One vector is turned by the same rotation once a step. Each row is the vector after some number of steps, and that number follows the row.
The counts run from 0 to 834.
0.34, 1.94, -0.40, -1.62, -0.68, -0.62, -0.16, 1.04, -2.09, 1.21, 2.98, -1.10, -0.38, -0.02, 1.78, 2.11, -1.11, 2.20, -0.28, -1.44, 0.46, -1.71, 1.73, -1.70, -0.76, 1.63, 0.27, -0.56, -1.60, 2.82, -0.91, -1.68, -1.62 => 717
-0.95, -0.47, -0.43, 0.97, 2.94, 0.90, 0.04, -0.66, -2.27, 0.13, 2.44, -1.37, -1.72, -0.32, -1.97, 1.59, -2.70, -0.69, -1.46, -0.39, -0.20, -0.20, 2.62, -1.16, -0.10, -1.09, -0.63, 0.27, 1.03, -0.44, 2.34, -2.45, -0.31 => 753
1.34, -1.40, -0.70, -1.21, 1.58, -0.57, -0.27, -0.17, -2.71, 0.93, 3.51, -0.88, -0.32, 0.37, 0.04, -0.92, 1.19, 1.55, 1.29, 1.87, -0.61, 1.04, -0.68, 1.54, 2.83, 1.68, 2.76, -0.03, -1.69, 0.90, 0.87, -1.58, 0.45 => 477
-2.69, -0.91, 0.43, 1.13, 2.61, -1.56, -0.14, 0.52, 0.00, -0.94, 1.98, -2.14, -1.10, 1.11, -1.55, -0.32, -4.36, 0.96, 1.02, 1.16, 0.81, -0.11, 2.10, -1.08, -0.08, -2.51, 0.73, 0.20, 1.00, 2.05, 1.11, -0.45, -0.31 => 563
0.51, 0.56, -0.18, -1.27, 2.29, -0.70, 1.01, 1.81, -5.11, 0.20, 2.34, -3.28, 0.78, -0.46, 0.15, -0.73, 1.40, 1.38, 0.78, 0.72, -0.61, -0.26, -0.32, 0.56, 0.63, 0.38, 0.06, -1.21, -1.76, -0.02, 0.15, -1.74, 1.17 => 326
0.98, 1.12, 1.60, 0.62, 3.59, 2.38, -2.47, 0.24, -0.15, -0.74, 0.15, -0.91, -2.54, -0.02, -1.72, 0.27, -3.53, -1.14, -0.81, -0.08, -0.81, 0.73, 2.69, -0.83, 0.51, 0.19, -0.11, 1.68, 0.20, 0.39, 1.55, -2.39, -0.16 => 795
0.93, 1.12, 0.94, -1.82, 2.08, 0.11, -2.88, -0.53, 1.55, 0.48, 1.72, -0.58, -2.69, 2.26, 0.36, -0.47, -1.02, 0.09, -1.67, 1.16, 0.43, 0.05, 2.73, -0.90, 0.31, 0.47, -0.82, 2.51, -0.05, 2.54, -0.36, -2.12, 0.55 => 797
1.02, 0.08, 1.40, 0.37, 3.47, 0.55, 0.84, 1.84, -3.77, 0.70, 0.87, -1.56, -0.83, 0.71, 0.45, -2.13, -0.61, -0.04, 0.02, 2.52, -0.34, 1.00, -0.32, 0.08, 2.14, 1.42, 0.45, -1.44, -0.77, 1.57, -2.68, -1.06, 1.49 => 474
-0.60, 0.51, 2.20, 0.30, -0.05, -0.78, 0.52, 0.92, -2.56, -0.48, 0.99, -1.84, 2.14, -0.92, 0.09, -0.41, -1.03, 0.56, -0.75, 0.03, -0.75, 0.52, 2.82, -0.81, -1.93, 2.36, 1.45, 1.39, -2.19, 0.65, -3.37, -1.23, -1.98 => 678
0.04, 0.94, 0.72, -0.73, 2.73, 1.14, 0.46, 0.18, -4.55, 1.28, -0.02, 0.84, -0.01, 0.00, 0.81, -1.47, -1.05, 1.79, 2.45, -0.25, -0.79, 1.56, 1.69, 0.85, -1.85, 2.18, 2.03, -0.54, -1.21, 0.03, 0.57, 1.51, 0.58 => 724
0.15, -1.52, -0.95, -0.94, 2.31, -2.56, 1.60, 0.86, -0.69, 0.31, 1.83, -1.50, 0.17, 1.08, 0.43, -1.27, -2.21, 1.30, 0.50, 1.68, -1.36, 0.43, -0.05, 2.35, -0.15, 0.40, 3.20, -2.01, 0.54, 2.51, -0.36, -0.64, 1.79 => 667
0.79, -0.76, 0.07, 0.07, 2.40, -0.54, 0.28, -1.19, 0.02, -2.94, 2.01, -2.33, 1.33, 2.01, -3.23, 0.07, -2.42, -0.65, -0.39, -0.91, -1.82, 0.33, 1.95, -0.08, 0.73, 0.14, 1.47, 0.29, -0.20, -0.95, 2.68, -1.50, 0.20 => 99
-0.40, 1.84, 0.74, 0.97, 1.67, -0.88, -1.98, 0.05, -3.53, -1.26, -0.24, -1.70, 1.04, 2.14, 0.47, -2.00, 0.80, 1.86, 2.47, 0.72, -1.26, 2.20, 1.09, -0.39, -0.47, 1.02, 0.46, 1.34, -2.60, -0.72, -0.47, 0.24, -2.05 => 681
-1.36, 1.09, 2.96, -0.09, 0.69, -1.27, -1.25, -0.06, -3.10, -0.20, -0.26, -1.21, 0.14, 2.50, 1.52, -1.05, -1.63, 1.67, -2.06, 2.59, 0.28, -0.36, 0.85, 0.56, 0.45, -0.48, -1.71, 0.48, -2.01, -0.46, 1.91, -1.54, -0.14 => 407
0.40, -0.20, -0.08, -0.99, 2.85, -0.22, -0.01, 0.05, -1.87, -3.78, -0.28, -2.41, -0.52, -0.14, 1.12, -2.48, -0.14, -0.77, 0.39, 1.50, -1.84, 2.50, 1.19, 0.97, -1.38, 0.33, 0.84, 0.24, -1.42, -0.71, 2.17, -2.38, 0.23 => 790
-0.87, 1.32, -0.73, 0.80, 1.85, -1.31, 2.22, 1.18, -4.80, 0.64, -0.25, -1.00, 0.45, 1.73, 1.03, -0.86, -1.22, 1.15, -0.32, 1.43, -0.75, 1.44, 1.24, 0.64, -2.43, 0.40, 0.48, -2.40, -0.73, -0.22, 0.06, 0.25, -0.04 => 70
-1.41, 0.77, 1.69, -3.28, 1.28, 0.95, 0.11, -1.16, 0.55, 0.53, 1.42, 1.81, -1.03, 2.24, 1.14, 0.01, 0.60, 1.83, -1.70, 2.35, 1.50, -0.67, 3.00, -0.64, -2.34, 1.78, 0.06, -0.59, 0.31, 1.16, 1.26, -0.13, -0.01 => 552
-0.78, -0.96, 0.37, -0.74, 0.93, -2.83, -2.17, -1.51, 0.33, 0.83, 1.78, -2.66, -1.80, 0.52, -0.76, -1.58, -3.90, -0.74, -2.13, 0.95, -0.30, -0.38, 0.96, -0.78, -0.73, 0.67, 0.66, -1.66, -0.71, 0.96, -0.29, -2.49, 0.73 => 311
1.59, 0.37, 2.21, -2.14, 1.29, 0.06, -0.76, -0.50, -3.09, 0.38, -2.20, -0.10, 0.91, 0.11, -1.85, -0.51, -1.35, -0.29, -0.63, 0.61, -1.43, 2.02, 2.55, -0.04, -1.85, 0.56, 0.46, 1.70, -3.02, -1.10, 1.46, -1.21, -1.32 => 193
-0.65, 1.03, 3.13, -0.47, 0.03, -0.29, -1.38, 1.47, -1.58, -1.29, 0.13, -0.15, -0.36, 2.20, 2.55, 0.15, -0.80, 1.36, -1.64, 3.50, -0.18, -1.21, 1.28, 0.05, 0.50, -0.22, -1.26, 0.18, -2.36, 0.99, 2.03, -2.75, -1.19 => 406
0.33, 0.83, -0.06, -2.74, -0.82, 0.35, 2.36, -0.68, 0.18, -1.87, 0.97, -1.83, -1.20, 0.99, -1.58, -0.97, 0.97, 0.82, 0.31, 2.46, 2.19, 1.09, 2.74, -2.20, 0.35, 1.63, 0.20, 0.37, -2.34, 1.64, 0.15, -0.58, -2.44 => 634
-1.02, 0.63, 1.82, -2.12, 1.27, 0.60, 0.88, 0.18, -0.77, -1.94, -0.19, -0.04, -0.15, -0.67, -2.48, -1.27, -0.86, -0.06, -0.44, 1.05, -0.79, 1.40, 2.68, 0.99, -3.77, 2.04, 1.80, -0.47, -1.71, -1.02, 3.38, 0.40, 1.18 => 345
2.56, -0.09, 0.71, -0.96, 1.21, -0.23, -0.05, 0.16, -2.44, 0.93, -0.44, -2.12, 0.69, 0.13, 1.03, 0.25, -3.52, 0.83, 1.18, -0.78, -1.73, 0.46, 1.29, -0.57, 1.75, 1.66, 2.38, 0.67, -2.18, 1.92, -1.45, -2.09, -1.25 => 82
0.96, 0.60, 0.75, -1.72, 3.90, 1.36, -1.28, 1.25, -0.67, 1.02, 1.49, -0.38, 0.67, -0.59, -2.94, 0.15, -1.76, 1.05, 1.22, -1.86, -0.32, -0.04, 3.22, -0.06, -0.46, 0.97, 0.89, 2.56, 0.93, 2.40, -1.07, -0.59, 0.76 => 333
0.81, 2.33, 0.73, -0.18, 1.28, -0.57, -1.46, 1.81, -2.43, -0.72, 0.80, -1.29, 0.26, -0.37, -0.11, -0.32, 1.55, 0.47, -1.29, 1.90, -1.40, 2.53, 1.26, 1.90, -1.78, 2.40, 0.83, 0.05, -2.06, -1.74, 0.88, -2.48, -0.29 => 788
-0.54, -0.55, -1.06, -0.82, 1.94, 0.13, 1.88, 0.58, -4.15, -0.96, 0.72, -0.46, -1.77, 0.13, 0.68, -1.44, 1.05, 0.68, 2.37, 2.66, -0.24, 2.08, 1.47, -0.72, -1.07, -0.25, 0.52, 0.11, -2.76, 1.30, 0.79, 0.21, -1.93 => 575
-0.17, -1.75, -0.18, -0.49, 1.58, -1.03, -0.32, -0.02, -1.59, 2.36, 2.48, 0.05, 0.84, -0.39, -1.06, 1.05, -3.22, 2.35, -1.63, 1.23, -0.60, 0.13, 1.37, 2.62, -0.27, -0.56, 1.97, 0.91, -0.02, 1.35, 2.69, -2.60, -0.06 => 17
1.29, -1.43, 0.50, -0.89, 2.55, -1.03, 0.29, -0.71, -1.09, 0.19, 0.16, -1.88, 0.66, 1.14, -0.07, -2.92, -3.54, 0.72, 2.19, 0.96, -0.94, 1.63, 0.25, 1.25, 1.86, 1.52, 3.38, -0.60, -0.58, 2.11, -0.86, -0.78, 0.44 => 626
0.47, 0.24, 0.04, 0.02, 1.46, 1.82, 0.95, 0.82, -1.80, -2.75, 3.45, -0.04, -0.22, -0.01, -1.97, 0.57, 2.98, 0.75, 0.74, 0.81, -0.24, 1.00, 1.85, -0.75, -0.16, 3.11, 1.58, 0.14, -1.06, -0.14, 2.37, -0.37, -0.17 => 536
-1.50, 2.10, 2.28, -0.62, 1.86, -1.58, -0.58, 1.06, -2.21, 1.16, 1.26, -2.81, -0.70, 2.85, 0.80, -1.46, -1.87, 2.45, 0.60, 1.35, 0.55, -1.50, 0.76, 0.19, 1.36, -0.13, 0.54, -2.36, 0.05, -0.05, -0.20, 0.33, 2.22 => 664
-0.13, 1.22, 0.09, -0.77, 2.97, 0.30, 0.72, 0.21, -5.41, 1.16, 0.03, -0.42, 1.15, 2.15, 1.35, -1.63, 0.01, 2.55, 2.15, 0.10, -0.03, 1.41, 1.62, 0.57, -0.55, 0.53, 0.60, 0.14, -1.46, 0.62, 0.00, 1.49, -0.10 => 723
1.47, 2.95, -0.94, -1.60, 0.74, 1.48, 0.55, -0.01, -1.29, -0.99, -0.43, 0.97, -0.99, 0.87, 0.37, 1.17, -0.55, 1.90, -2.14, 1.07, 1.75, 0.39, 2.60, -0.72, -0.74, 1.44, -0.82, 0.21, -0.79, 2.00, 3.39, -2.37, -1.56 => 402
2.07, -0.81, 1.52, -1.94, 0.54, 0.10, -2.11, -0.81, -0.69, 0.97, -0.12, 0.58, 1.02, 0.87, -2.10, 1.36, -1.93, -0.16, -2.24, 0.36, -2.24, 0.02, 2.10, 0.29, -0.69, 0.80, 1.08, 0.65, -2.12, -1.24, 2.06, -2.77, -2.06 => 695
0.36, 1.90, -1.97, -0.57, 0.87, 0.33, 1.68, -0.68, -1.85, 0.56, 1.02, 0.41, -3.36, 2.40, 0.71, 1.05, -0.34, 0.36, -1.19, 2.03, 0.73, 0.66, 2.53, -1.79, -0.77, -0.36, -0.76, -0.49, -0.59, 1.64, 1.90, -0.37, -2.01 => 360
-1.15, -0.29, 0.14, -1.18, 0.88, -1.39, -1.96, 0.33, -0.78, 1.33, 0.16, 0.41, -1.42, 0.57, -1.80, -0.96, -3.96, 2.13, 0.15, 1.34, 1.92, -0.25, 1.57, -1.21, -1.24, -1.74, 0.27, -0.08, -1.19, 3.00, 1.34, -0.84, -2.23 => 20
-1.84, 0.09, 2.47, 0.51, 1.33, 0.13, -0.89, 0.97, -3.94, -0.03, 0.60, -0.76, -1.59, 0.20, 1.74, -0.50, -0.23, 0.95, -0.78, 3.63, 0.47, -0.75, -0.01, -1.79, 0.58, 0.42, -0.72, -1.52, -2.04, 0.08, 0.18, -2.17, -2.11 => 365
0.44, -1.42, -0.07, -0.13, -0.89, -2.29, 0.59, 0.14, -1.76, 1.54, 2.07, -0.51, 0.76, -0.39, -1.32, 0.80, -1.90, 0.61, -1.73, 1.81, -0.36, 0.11, 0.77, -0.49, -0.80, 2.16, 2.95, -1.92, -1.49, 1.08, -1.32, -2.20, -2.36 => 421
-2.15, -0.85, 0.01, 0.68, 1.66, 0.72, 0.96, -0.12, -1.76, 0.43, 3.55, -1.73, -2.47, -0.96, -2.05, 0.23, 0.49, 0.65, 2.37, 1.78, 0.13, 2.37, 2.04, -0.66, 0.02, 1.16, 3.05, 0.13, -0.45, -1.20, 0.87, 0.90, -0.59 => 33
-1.58, 1.59, -0.08, 0.46, 3.50, 0.34, -1.00, 0.61, 0.64, -0.18, 2.43, -2.47, -2.17, 2.68, -0.32, 1.58, -1.86, 0.71, 0.33, -0.14, 0.37, -0.22, 2.37, -1.51, 0.12, -1.39, 0.06, -0.81, 2.20, -0.07, 1.45, -0.74, 0.16 => 605
-0.63, 3.10, 1.79, -0.83, 0.81, 0.39, -0.11, 1.00, -2.42, -0.26, -0.17, -3.08, -0.26, 0.15, 0.59, -0.01, 1.87, 1.22, -0.63, 2.00, 0.12, 2.52, 2.04, 0.41, -1.07, 1.80, 0.84, -0.29, -1.62, -3.23, 0.03, -1.46, -1.36 => 787
0.30, 2.17, 0.58, -0.84, 0.81, 1.18, 0.71, -0.83, -2.05, -0.96, -0.60, 0.82, -0.25, -0.25, 0.76, -0.59, -1.88, 0.95, -3.33, 1.22, 2.47, 0.11, 2.91, -0.54, -1.23, 2.28, -1.00, -0.15, -0.74, 1.48, 2.34, -2.53, -1.44 => 403
